Each named turn below is shown by a few rows before and after it. Which turns, in which order, take the first row of each later pair to the second? The first pair is answered.
turn k_122:
[ 16  -2  -8  -3  -6   1   4  -7  -6   1   1   0 -12   6]  ->  [-16   2  -2   6  -2   1  -3  -4  11   0 -13   0   6  -7]
[10  2 -2 -7  4 -1  3  0 -6 -5 10 -2 -2  5]  ->  [ -3  -5  -6   6   4   2  -6   1   1   8 -11  -1   1   1]
[-13  -4 -14  -8  17  -7  -4  -1  25   6  -6  12  -1   9]  ->  [  0   4  -8 -18  16  -8   6  -2  19  -9  17  13  -4   8]
turn k_150:
[ -7  -7  -5  -5  -3 -22   2  -2  -6 -30  -2   9   8   0]  ->  [-12 -17  -5   8  -8 -16  -5   3 -13 -12 -16   7  10  -4]
[-6  2  2 11  2 -2 -6 -2 -1 11 -8  0  5 -2]  ->  [-6  5  2  3  9  2 -6  0 10 11 -2  0  4  0]
[ 3 -2 -6 -3  2  8 -3 -6  8 10 -5 -6 -6 -1]  ->  [ 7  4 -3 -9 -1  6  0 -5  9 -1  4 -5 -5  3]
turn k_742:
[-14  -2   0  -6  -2  -5  -1  -6   5 -13  -2   5   3  -4]  ->  [-12   0   2  -6   0  -8   0  -3   0 -15   1   4   3  -5]
[-3 -1 -3  2 -3  3 -5 -3  4  0 -1  1 -3 -1]  ->  [-2  0 -1 -1 -6  5  0 -1  4 -3  0  0 -2 -7]
[ -8 -13  12   9 -17   2  12   0  -9   3 -13   1   9  -6]  ->  [  3  -7  16   3 -13  -5  11   3 -17  -6  12   7   5  -2]
turn k_952:
[  2   0   1  -1   4   7  -3  -7  -2 -10   8   3   0  -6]  ->  [-3 -1  0 -2  4  7 -5 -9  4 -9  2  4  1 -7]
[-20   3 -13   2   1   6  -6  -2  25 -14  -1  11   0   0]  ->  [-11  13   3   8 -16  24   7   3  13   1   4  -7   2 -10]
[ -6  -4  -5   8  11 -24  -7   7  -6   5   9  17  -2   4]  ->  [-16   2   2  17   6 -11  -6  11   0  22   6   8   4  -6]
[-7  4  3 -4  4  3  0 -2  3 -1  6 -2  7 -2]  ->  [ 1  7  3 -4  1  1  5 -1  1 -3  9 -6  4  0]

(2 to 3 turns a pair)
[  8 -11 -17  -3   3  -5 -10   1   7  -4 -24  13  -8   3]  ->  [-11  -1  -3   3  -7 -11  -8  10   0 -11 -18  14  16 -10]
k_122, k_150, k_150
[-14 -12  -8  15  -6  11 -11   2  -3  22 -35  -4   2  -6]  ->  [ 29   0   5   4 -13  10   9   3 -34   8   8  -4 -11   4]
k_952, k_742
[  5 -13 -13  -3  15 -11  -8  -6   4  -2 -12  10 -14  11]  ->  [-16  -9  -5  -1  16 -10  -9  -3  15  -3 -15   9  -3   3]
k_122, k_122, k_122
[ -6   3  -2   0  10  -8 -10   7   1  -3  15  18  -3  -1]  ->  [ 14   1   3  -2  -5   0   5   0 -17   0  13   4  -6   0]
k_742, k_952, k_952
[  7  -2  -2  -6 -21  15  10 -11   1  -7 -24 -17   9  -6]  ->  [ -8   3   1  -7 -18   5   8  -8   7 -26 -16 -11  20 -11]
k_952, k_150, k_122
[  6   6   4  -2 -21  10   4  -3  -4   8 -23 -13   7 -19]  ->  [-11   9   7  -5 -19  -5  -1   2   3 -11 -16  -3  20 -22]
k_952, k_150, k_122
[  6   5   6  -2 -18  -1  18  -5  -9 -23 -12 -12  15  -6]  ->  [ 21   2  -3 -12 -11  -4  15  -9  -8 -25  -5  -8   2   5]
k_952, k_952, k_122
[ -6  10   9   2 -15   1  21  -3  -6   3   4   1   8 -14]  ->  [ -6  -7  -8   7  -9 -14  10   0 -15  -2 -12  16   4  -9]
k_952, k_150, k_952
[ -2  -2  -7  18  -8  -2  -4   5 -29  23 -14   5   3   2]  ->  [ -1  -6 -17   3   7 -16 -11   3 -23  -1  -6  21  -1  13]
k_122, k_122, k_952
[  5  -1  11 -16  -3  20   5 -18   8  -6   1 -22   9  -3]  ->  [ -8 -10   2  -9  -1  11  -6 -17  14 -12 -17 -15  12  -4]
k_122, k_952, k_122
[  3   6  -4  -2  11 -10  -9   5  10  -3  22   9  -1  14]  ->  [-10   5  -1  -1  11  -9 -10   8  16   1  16  11   4   9]
k_122, k_122
[ 17   4   5  -7   7  -8  -3   5 -13  -5  23   5  -2   8]  ->  [ -5  -9   0  15  -2 -12 -15   7 -15  13  -8   8   7  -1]
k_150, k_122
[-15  -8  -5   4   2  -4  -4  -2  14  -9 -14   5  11  -2]  ->  [ 15  -6   0   9 -16   2   8  -3  -9   0  -7  -7   6  -3]
k_952, k_952, k_150
[ 33   2  -4  -1 -17   8  12   3 -26  -3  22  -5   4  -1]  ->  [  1  14   8   1 -16   8  10  10 -11 -16  28  -5  23 -11]
k_122, k_122
[-19  11  16  -2  -9   3   5   5   0 -21   5  -7  25 -21]  ->  [-24  -4   4  13  -9   4  -7   1   2   4 -26  -6  17 -21]
k_122, k_122
[ 17  10  13 -11 -18  12  20 -13  -1 -19   3 -20   7  -7]  ->  [-23   0  -1  -9   5   2  -2  -9  32 -22 -15  -2  11  -7]
k_952, k_952
[ 20 -10  -5  -4  -5   6   7  -7  -4   3  -5  -5  -6   5]  ->  [  1  -3  -5 -12  10  -6  -4  -5  12 -16   2   7   2   4]
k_122, k_122, k_952
